[[ 26.8  61.8 -27.1 -16.9  15.2  35.0  -0.2]
 [  2.0 -13.2  -0.5 -16.9  15.2   0.6  -9.7]
 [-28.2 -59.3  26.1  21.4 -18.5 -33.9   1.1]] => 15.2

[[-28.8  -9.7   2.0  40.5   7.9]
 [-27.1   7.9  20.9  31.3  -2.7]
 [ 67.8  -4.8 -19.3  25.2 -10.8]] => 7.9

[[  2.3  23.4  26.4  24.0  26.7]
 [ 29.3  26.3  -6.9 -26.8 -15.5]
 [ -1.9  -5.0  71.2 -36.0 -53.9]] => 26.7

[ 31.4  15.7 -32.3 -26.4 -17.5  79.4] => -17.5

[ 48.6 -28.6   8.8  -4.8  73.1  69.7] => 73.1

[ 34.3 -47.7 -54.9   3.0  68.6] => 68.6

[[ -5.1   1.4 -64.9 -83.6]
 [ 25.2  33.9 -67.7 -32.0]] => 25.2

[ 30.6 -27.3   6.2 -33.1  84.2   0.3] => 84.2

[-37.2 -47.8  26.4  -8.9 -25.2   9.4  75.1] => -25.2

[-25.1   4.5 -47.1  -6.3 -16.3  69.5] => -16.3
---
-18.8	-9.8	-65.7	37.9	31.3 -> -18.8, 31.3

48.9	-28.1	-80.0	29.8	-37.6 -> 48.9, -37.6

40.0	15.6	-61.1	36.7	-33.5
48.2	-29.0	-62.0	35.5	15.2
71.9	14.3	59.2	6.1	13.7
-> 40.0, 13.7

57.6	-40.3	-75.0	-42.1	-34.3
34.6	-38.0	-0.4	8.4	20.1
-> 57.6, 20.1

14.7	-82.1	-33.0	2.5	-48.8 -> 14.7, -48.8

-0.6	83.0	-31.4	-79.8 -> -0.6, -79.8
---
26.7	21.6	-5.5	-3.8
-35.7	67.7	-78.4	-10.7
: 26.7

-10.9	-11.3	-61.4	-48.9	16.3	-41.2
2.1	60.7	-15.0	-3.1	-67.1	-23.8
: -10.9

27.2	33.3	41.9	39.0
-28.0	-60.1	49.2	81.7
: 27.2

-83.1	44.7	60.1	14.4	43.0
1.0	-7.0	-15.2	27.8	-5.1
: -83.1

-33.6	-13.8	-29.4	61.7	-38.3
-83.9	-19.4	-37.1	6.3	-31.9
: -33.6

-15.0	38.5	6.7	54.1	-51.9
8.5	34.6	61.4	67.1	-19.5
: -15.0

-6.9	-4.3	-34.7	48.7	-60.2	18.4	-23.3
-2.5	-0.9	26.5	-49.5	-75.2	-55.2	40.1
: -6.9

4.3	30.1	-61.9	3.6
7.1	20.0	43.1	20.2
: 4.3

35.7	-34.1	23.8	61.8
-13.4	8.3	-22.8	-33.0
: 35.7
---
[[72, 31, 64, 33, 67, 9],
 [22, 85, 63, 1, 23, 59],
 [90, 68, 63, 9, 45, 54]] ⇒ 23

[[6638, 6805, 6509, 3210],
 [5226, 8933, 6570, 6088]] ⇒ 6570

[[-488, 55, 667, -657],
 [-179, -642, 297, 105],
 [-201, 600, -395, -744]] ⇒ 297

[[3302, 5303, 8175, 7869, 5177, 9545],
 [3182, 5333, 8166, 7582, 5266, 9639]] ⇒ 5266

[[-6, -7, 18, -12, 12, 2, -12],
 [-9, -2, 9, 11, 0, 37, -8],
 [12, -2, -36, 7, 1, -18, 34]] ⇒ 37

[[11, 67, 96, 53, 54],
 [68, 60, 46, 95, 49]] ⇒ 95

[[789, 21, 307, 787, 640, 769],
 [719, 102, 234, 909, 570, 787]] ⇒ 570

[[4, 7, 2, 5, 2],
 [5, 8, 6, 7, 7],
 [5, 8, 6, 4, 4]] ⇒ 7

[[5422, 8161, 6389, 6230],
 [7255, 3766, 6060, 6408],
 [6739, 2665, 6272, 6825]] ⇒ 6060
---
24.0	-59.7	20.3	-45.5	3.6	25.5	-28.1 -> 24.0, -28.1

30.6	34.8	-46.6	29.2	72.8
-9.4	42.4	-46.1	-23.8	-45.4
-6.2	21.1	39.2	59.5	-0.3
-> 30.6, -0.3

-18.8	-71.0	-53.9	28.9	45.9 -> -18.8, 45.9

12.9	-3.8	-12.2	-6.4	-30.3	69.6 -> 12.9, 69.6

65.8	-40.3	51.9	-27.0	-39.0	-43.3 -> 65.8, -43.3

20.3	13.1	1.4	-14.7	72.2	24.3 -> 20.3, 24.3
---
[[  50.223 -166.086   53.659  -20.804]
 [-130.883  105.097   66.583  147.022]] yields 147.022, 105.097

[ 1.396  1.700 -0.865 -1.851  0.303  1.627  1.084] yields 1.700, 1.627

[-1.87  1.15  0.11 -1.55 -1.10 -1.19] yields 1.15, 0.11

[ -5.7   6.4   0.6   7.6 -10.3  12.8] yields 12.8, 7.6

[[ 1.5  1.0  0.9  2.2 -2.2  0.5 -0.2]
 [-0.4  0.1 -1.1 -0.6 -0.3 -1.5 -0.5]] yields 2.2, 1.5

[[  7.284  15.966   1.042  -0.337 -15.519]
 [  6.102  16.933   2.032  -1.102 -15.669]] yields 16.933, 15.966

[ -6.39   9.17 -10.38  -0.27   0.76   7.65  14.49] yields 14.49, 9.17
---
-62.1	-32.0	19.6	70.7	-15.2	-10.0 value -10.0
-11.4	13.9	-60.5	1.3	35.6 value 35.6
34.2	6.6	69.2	10.6	-51.4	75.6	-12.1 value -12.1
-48.0	-70.9	-9.5	37.1 value 37.1
43.0	74.9	42.0	70.9 value 70.9
17.4	11.2	-4.9	-13.0	-81.5	0.6 value 0.6
41.1	60.2	-0.1	29.0	32.8 value 32.8
